Here are some points, one per row:
[-0.2 -0.8 -0.6  1.4  1.5 -1.6  0.3 -0.6 -0.6  1.1 -0.8 -0.9 -0.1 -0.2
  0.4 -1.  -0.4  0.4  0.4 -0.2  0.4 -0.9  0.7 -0.1]
[-1.   0.4 -1.2 -0.4 -0.4  1.7  0.2  0.3  0.5 -0.2 -0.4  1.7 -0.1 -0.4
  1.1 -0.3  2.3 -0.2  2.3  1.1 -0.2 -0.6 -0.2  0.5]
[ 0.7 -0.9 -2.2  0.9 -1.3 -1.1 -1.1 -0.3 -0.6  0.3  0.8 -1.9  0.3 -0.9
 -0.2  0.9  0.9  0.4 -0.4  0.5 -0.2  0.4 -1.7  1.2]
[ 1.8 -1.5 -0.9  0.9  1.   0.1  1.2 -2.1 -0.5  0.  -1.3 -0.8  0.8 -0.5
  1.2 -1.5 -0.3 -1.1  0.2  0.4  1.3  0.   2.6  2.5]
[-1.8  1.   0.6 -0.6  0.2  0.9 -0.8 -0.4 -0.1 -0.8 -0.6  0.5 -0.6  0.9
 -0.7  1.8 -0.7 -0.8 -0.8 -1.7  1.7 -1.   1.   0. ]
[ 0.1  0.2  0.4  1.1 -2.  -0.6  2.2  0.  -2.   0.   1.2  2.6  1.9 -0.3
 -2.   0.5  0.4 -0.1  0.9 -0.3  0.7  1.7  0.6  2.6]
[-1.3  0.8 -0.1 -0.6 -0.7  0.4  1.3  0.2  0.9 -1.   0.3 -0.2  0.9 -1.6
  0.2 -0.8 -0.7  0.1 -0.7 -0.5  1.2 -1.9  0.1 -0.5]
[-0.9 -0.4  0.2  1.7  1.5 -0.9 -0.2 -1.2 -0.2  0.5 -1.4 -1.6 -1.3  0.
  0.3  0.1 -0.8  0.4  1.4 -0.5 -0.6  0.1  0.3  0.3]
[ 0.   0.5 -1.3 -0.8 -0.1  0.7 -1.1  0.7  0.4  0.1 -0.5  1.1 -0.3  0.
 -0.4 -0.1  0.5  0.4  0.2 -0.9 -1.3 -1.4 -1.   1.8]
[ 0.3  0.  -2.3  0.6  0.5  0.7  1.1 -1.  -1.5  1.5  0.7 -1.7 -0.6  0.3
  0.2 -0.3  1.  -0.5 -0.4 -0.2  0.1 -0.5 -0.6 -0.6]
[ 1.8  0.   0.8 -1.3  0.2 -1.  -0.4 -1.3  0.2 -0.2 -0.6 -0.4  0.5 -1.3
 -0.4  0.4 -0.1  0.8  1.1  0.  -0.7  2.3 -1.6  0.2]
[-0.4  1.6 -1.6 -0.3  1.2  0.9  1.7  0.2 -0.7  1.3  1.   1.1  1.   1.7
 -1.4  1.  -1.5  1.2  1.2  0.   0.2  0.8 -0.4  0.1]
[ 1.8 -1.2 -1.4  0.2  0.1  1.3  0.7 -0.8  0.2  0.3  0.8  0.1 -0.8 -0.4
  1.5 -1.5 -1.4 -1.8  0.7  0.1  1.4  0.2 -0.5  2.5]
[ 1.   0.9  0.4 -0.2 -1.9  0.2 -1.4  0.1 -0.1 -0.7 -0.5  0.9 -1.  -1.
  0.3 -1.1  0.2  0.2  0.2  0.1 -0.1 -1.   0.  -1.1]
[ 0.3  1.  -0.2 -1.   0.9  0.1 -0.3 -0.4  0.5 -0.9  0.6 -1.2  0.4  1.5
 -1.4 -0.1 -0.2 -1.1  0.8  0.  -1.3  1.1  0.1 -0.5]
[ 1.2  1.3  1.6 -0.8  0.4  0.   0.3  0.4 -1.3 -0.6  1.8  0.7  1.7  1.3
  0.8 -0.2 -1.4  0.4  1.2  0.7 -0.7 -0.5  0.3  0.2]
[-0.4 -0.1 -0.8  1.6 -0.2 -0.2 -0.4 -2.1 -0.7  0.3  0.5 -1.3 -0.2  1.3
  0.4 -0.2 -0.2  1.5 -0.6 -0.8 -1.1  0.  -0.5  0.3]
[-1.3 -0.2 -1.3  0.3  0.6 -0.7  0.2  1.1 -1.1 -0.4 -0.9  1.9 -0.2  1.
 -0.3 -1.5  1.5  1.   0.   0.9 -0.5 -0.5  1.  -0.4]
[ 0.2 -0.6 -1.5 -0.4 -0.1  0.6 -1.8  0.2 -0.4 -0.4  1.3 -1.6  0.5  1.1
 -2.5 -1.3  1.3 -0.1  1.1  0.1  0.3  0.7 -0.1 -0.8]
[-0.5  1.   0.2  0.4 -0.3  0.   0.5 -1.1  1.6 -0.9  0.2  0.6 -1.5 -0.4
  0.5  0.8  0.6  0.8  0.1  1.2  0.1 -0.1 -0.2 -1.5]
[ 1.   0.2  0.   1.6  1.   0.8  0.1 -0.1  0.4 -1.3 -1.   0.8 -0.9  0.7
 -0.4  1.1 -0.3  1.7 -1.5  1.5 -0.1  1.  -1.8 -1.8]
[-1.   0.5  0.2  0.5  0.5  0.6  0.2  1.1  0.3 -1.   0.6  0.3 -0.4  1.
  1.3 -0.1  1.7  0.1 -0.9  0.6 -1.4 -0.4 -1.8  1.4]
[ 1.1  0.2  0.9 -1.2  1.  -1.4 -0.2 -0.8 -0.3 -0.8 -0.3  1.1  1.4 -0.5
  0.1 -0.6 -0.7 -0.6  0.5 -0.2 -0.8  2.2 -0.3 -0.4]
[-1.7  1.1 -1.1 -2.6  0.7  0.2 -1.6  0.8 -1.4  1.  -0.4 -0.9  0.7 -0.1
  2.8 -0.3  0.5 -0.6 -3.4  2.3 -0.2  2.2  0.4 -0.1]
[-0.4 -3.1 -0.1 -1.  -0.7 -1.2  1.2 -0.3 -0.2  1.   1.   1.6 -2.6  1.
  1.6  1.  -1.2 -3.   0.1 -0.3  0.4  1.  -1.6 -0.7]
[-0.9  0.4  1.5  1.  -0.8  0.5  0.8  1.  -1.1  2.8  0.2  0.6  1.3 -1.1
 -1.9  0.3 -0.9 -0.3  0.1  2.  -1.4 -0.2  0.8  0.2]
[-1.   0.1 -0.6  0.1  0.8  0.4  0.1  0.8 -0.3 -1.1 -0.3  1.  -0.1 -1.8
  0.1  1.  -0.9  0.4  0.1 -0.5 -0.3 -1.4 -0.5  1. ]
[ 2.3  0.1 -0.7  0.6 -1.2 -1.3 -1.5  0.7  1.3  2.2  0.2  0.1  0.5  1.2
  1.7  2.6  0.   1.7  0.1 -0.4  0.5 -0.5  2.7 -1.1]
[ 0.5  1.2  1.4 -1.3  0.4 -1.   0.7 -1.   0.5  1.1  0.1 -0.1  1.   0.5
  0.3 -0.8 -0.2  0.1  0.6 -0.9  0.1  1.4 -1.4 -0.5]
[-1.6 -0.5  0.8  0.6  0.1 -0.8 -2.6 -0.1 -0.1 -1.2 -0.2 -1.1  0.4  0.7
 -0.7  0.7 -0.6  0.4  1.4  0.9  0.7  0.2 -1.9 -0.3]
[ 0.8 -2.5  1.5 -1.9  0.7  1.4  0.4 -0.4 -0.5  1.6  0.2 -0.2 -0.3  2.2
  0.5  0.2  0.9 -0.3 -0.5  1.6  1.3 -2.5 -1.9  1.4]
[ 0.4  1.8  0.3 -1.1 -1.1  0.1  0.5 -0.9 -0.1 -0.9 -1.5 -0.5 -1.5 -0.8
  0.   0.2  1.1 -0.4  0.1  0.1  0.1 -1.3  1.2 -0.6]
[-1.  -0.2  0.6 -0.8 -2.1  0.3  0.9 -1.2  2.  -1.  -0.1  0.1 -0.1  0.
 -0.3 -1.   0.7  1.9 -0.7 -0.5 -0.7  0.1  1.3  1.3]
[ 0.4  1.1  1.4 -2.   1.5 -1.2  1.1  0.7  0.2  0.3  1.7 -1.1 -0.1 -0.4
 -0.9  0.5 -0.7  0.2  0.9  0.4  0.3  1.1  0.7  1. ]
[ 0.2  1.3 -0.3 -0.3 -1.5 -0.2  0.7 -0.1 -0.2 -0.9 -1.5  0.2 -0.1 -1.3
  0.2 -0.6  0.7  0.5  0.3  0.6  1.3 -0.3 -0.1 -0.7]
[-0.6  0.  -1.2 -0.6  0.6  0.4  0.   0.3 -0.4 -0.3 -1.1  1.2  0.3 -0.8
 -0.8 -0.7 -0.4  0.6 -0.8 -0.8 -0.4 -1.4  0.2  0.3]
[-1.3  0.3 -0.4 -0.7 -0.8 -0.6  0.9  2.   1.  -0.6 -0.4 -0.7  0.2 -2.
  0.6  0.2 -0.4  0.3  1.2 -0.5  0.4 -1.2  0.1  0.2]
[ 0.5  0.2  1.3 -0.2  1.3 -1.4 -0.5 -1.8  0.8 -0.4  1.1  0.6  0.4 -1.1
  0.1 -1.  -0.9 -1.   0.5 -0.1 -0.9 -0.8 -0.7 -1.2]
[ 0.4 -3.4 -0.8 -1.6 -3.2 -0.5  1.3 -0.1  0.4  0.1 -0.5 -0.1 -1.5  1.9
 -0.9  1.  -3.6 -2.3 -0.5  2.2  0.5  0.   0.4 -0.8]
[-1.  -1.6  1.5 -1.  -1.5  2.2  0.7  1.  -0.7 -1.2 -1.  -0.1  0.8  0.6
  0.   1.   1.1  0.1  0.2 -2.5 -0.8  0.4  1.3 -0.8]
[-0.5  0.2 -0.7  2.8 -0.1 -1.5 -0.1  0.3 -1.2 -0.1  0.5 -1.4  0.3  0.5
  1.1 -1.3 -0.4 -0.6  0.1 -0.4  1.  -0.9 -0.5  0.2]
[ 0.3  0.8  0.5  1.7  0.4 -0.5 -2.1  1.6  1.   0.1 -0.4  0.7 -0.9  0.7
  0.7  0.6 -0.3 -1.2 -0.4 -0.9  1.5 -0.1  0.7  0.3]
[ 1.2  0.2  0.7  1.8 -0.2  0.8 -1.   1.   1.9 -0.1  1.7 -0.1 -0.9  0.1
  0.7  0.1 -0.2  1.  -2.1 -0.2  1.2  1.7  1.   0.6]
[-0.5  0.4  0.  -0.9 -1.7  0.1  0.7  0.5  0.9 -0.8 -0.7 -0.1  0.3 -0.6
  0.8 -0.2 -0.5 -0.1 -0.4 -2.3 -1.1 -0.9  0.3 -0.4]
[ 0.8  0.8 -0.3 -0.4 -1.   0.9  1.   0.2  0.5 -0.2 -0.9 -0.2 -1.1 -0.1
 -0.6 -2.   0.8  1.   0.   0.8 -0.5 -0.5  0.8 -1.8]
[ 0.3 -0.8 -1.   0.1  1.1 -0.8  0.9  1.1 -0.1 -0.5 -0.9  1.  -1.  -1.8
 -1.4  0.5  0.7  1.6 -1.4 -0.3 -1.4  0.  -0.8  1.7]
[ 0.1 -0.1  1.7 -0.6  0.9 -0.4 -1.1 -0.9 -1.4 -1.   1.3 -0.2  0.   0.3
 -0.8 -0.1 -0.9  0.2 -0.7  0.  -0.8  0.2 -0.2 -0.1]
[-0.5 -0.7 -0.1  1.7  0.4 -1.2  0.  -0.8 -0.1 -1.2  0.9 -1.6  1.8  0.9
 -0.2  1.   2.  -0.7  0.4  0.9  0.  -1.4 -0.6 -0.5]
[-1.7  0.  -1.2 -0.2  1.9  0.7 -1.   1.6  1.6  0.  -0.6  0.5  0.6  0.4
  0.4 -1.2  0.5 -0.9 -0.7  1.3 -0.5  0.8 -0.2  0.9]
[ 0.6 -0.7  0.2  0.4  0.5  1.3 -1.   0.5 -0.9 -0.5  1.5  0.4 -1.5 -1.
  0.2  1.8  0.5  0.2 -0.6 -1.1  0.5  0.4  1.5 -1.1]
[ 0.8  1.5  1.6 -0.7  1.5 -2.   0.6  1.1  0.   0.3  0.5 -0.5 -0.2  0.6
 -0.4 -0.5  0.7 -2.2  0.8 -0.2 -0.7  0.4  0.  -0.3]
[-0.6 -1.7  1.4  0.3  0.6  0.6 -0.4 -1.5 -0.7  0.5 -0.1 -1.1 -0.8 -0.5
  0.2 -2.2 -0.9  2.4  1.5 -0.3  0.3  0.9  0.2 -0.9]
[ 0.4  0.7  1.2  0.3  0.   0.7 -0.2  1.7  0.2  0.  -2.2 -0.2 -0.7  1.
 -0.6  0.1 -0.4  0.1 -0.9 -1.2  1.1 -0.3 -0.8 -0.3]
[-1.6  1.6  1.2  2.  -1.7  0.9 -0.3 -0.5 -0.8  3.2  0.  -0.2  1.  -1.
 -1.2  0.7 -0.7 -1.4 -0.8  1.2 -2.2 -0.1 -0.1  0.7]
[ 2.1 -0.8 -0.3  1.   0.6  1.9 -0.2  0.8  1.5  0.6 -0.2 -0.6  1.9 -0.5
  1.3  1.9  0.8 -0.6 -0.5 -0.5  0.2  0.5  1.6 -1.5]
[ 0.  -1.3  0.1  0.2  0.1  0.1 -0.9 -0.1  1.5  1.2  0.4  1.2  0.6 -0.7
 -1.   0.7  1.5 -0.3 -1.1 -1.9  2.   0.5  0.1 -1.8]
There is one direction along which these points spread out most. For each point below, how far along it does it lie, from 0 to 99? The average is 50, and the first point in the table lies past the average. One standard deviation of the points above along it is 16.
[-0.2 -0.8 -0.6  1.4  1.5 -1.6  0.3 -0.6 -0.6  1.1 -0.8 -0.9 -0.1 -0.2
  0.4 -1.  -0.4  0.4  0.4 -0.2  0.4 -0.9  0.7 -0.1] 61
[ 0.6 -0.7  0.2  0.4  0.5  1.3 -1.   0.5 -0.9 -0.5  1.5  0.4 -1.5 -1.
  0.2  1.8  0.5  0.2 -0.6 -1.1  0.5  0.4  1.5 -1.1] 38
[-1.  -1.6  1.5 -1.  -1.5  2.2  0.7  1.  -0.7 -1.2 -1.  -0.1  0.8  0.6
  0.   1.   1.1  0.1  0.2 -2.5 -0.8  0.4  1.3 -0.8] 27
[ 0.3  1.  -0.2 -1.   0.9  0.1 -0.3 -0.4  0.5 -0.9  0.6 -1.2  0.4  1.5
 -1.4 -0.1 -0.2 -1.1  0.8  0.  -1.3  1.1  0.1 -0.5] 64
[-1.8  1.   0.6 -0.6  0.2  0.9 -0.8 -0.4 -0.1 -0.8 -0.6  0.5 -0.6  0.9
 -0.7  1.8 -0.7 -0.8 -0.8 -1.7  1.7 -1.   1.   0. ] 33
[ 1.   0.9  0.4 -0.2 -1.9  0.2 -1.4  0.1 -0.1 -0.7 -0.5  0.9 -1.  -1.
  0.3 -1.1  0.2  0.2  0.2  0.1 -0.1 -1.   0.  -1.1] 31
[ 0.4  0.7  1.2  0.3  0.   0.7 -0.2  1.7  0.2  0.  -2.2 -0.2 -0.7  1.
 -0.6  0.1 -0.4  0.1 -0.9 -1.2  1.1 -0.3 -0.8 -0.3] 35
[ 0.  -1.3  0.1  0.2  0.1  0.1 -0.9 -0.1  1.5  1.2  0.4  1.2  0.6 -0.7
 -1.   0.7  1.5 -0.3 -1.1 -1.9  2.   0.5  0.1 -1.8] 37
[-0.4  1.6 -1.6 -0.3  1.2  0.9  1.7  0.2 -0.7  1.3  1.   1.1  1.   1.7
 -1.4  1.  -1.5  1.2  1.2  0.   0.2  0.8 -0.4  0.1] 62
[ 1.2  0.2  0.7  1.8 -0.2  0.8 -1.   1.   1.9 -0.1  1.7 -0.1 -0.9  0.1
  0.7  0.1 -0.2  1.  -2.1 -0.2  1.2  1.7  1.   0.6] 41
[-0.9  0.4  1.5  1.  -0.8  0.5  0.8  1.  -1.1  2.8  0.2  0.6  1.3 -1.1
 -1.9  0.3 -0.9 -0.3  0.1  2.  -1.4 -0.2  0.8  0.2] 58
[-1.3  0.8 -0.1 -0.6 -0.7  0.4  1.3  0.2  0.9 -1.   0.3 -0.2  0.9 -1.6
  0.2 -0.8 -0.7  0.1 -0.7 -0.5  1.2 -1.9  0.1 -0.5] 30
[ 0.   0.5 -1.3 -0.8 -0.1  0.7 -1.1  0.7  0.4  0.1 -0.5  1.1 -0.3  0.
 -0.4 -0.1  0.5  0.4  0.2 -0.9 -1.3 -1.4 -1.   1.8] 34
[ 0.3  0.  -2.3  0.6  0.5  0.7  1.1 -1.  -1.5  1.5  0.7 -1.7 -0.6  0.3
  0.2 -0.3  1.  -0.5 -0.4 -0.2  0.1 -0.5 -0.6 -0.6] 61
[ 0.2 -0.6 -1.5 -0.4 -0.1  0.6 -1.8  0.2 -0.4 -0.4  1.3 -1.6  0.5  1.1
 -2.5 -1.3  1.3 -0.1  1.1  0.1  0.3  0.7 -0.1 -0.8] 58
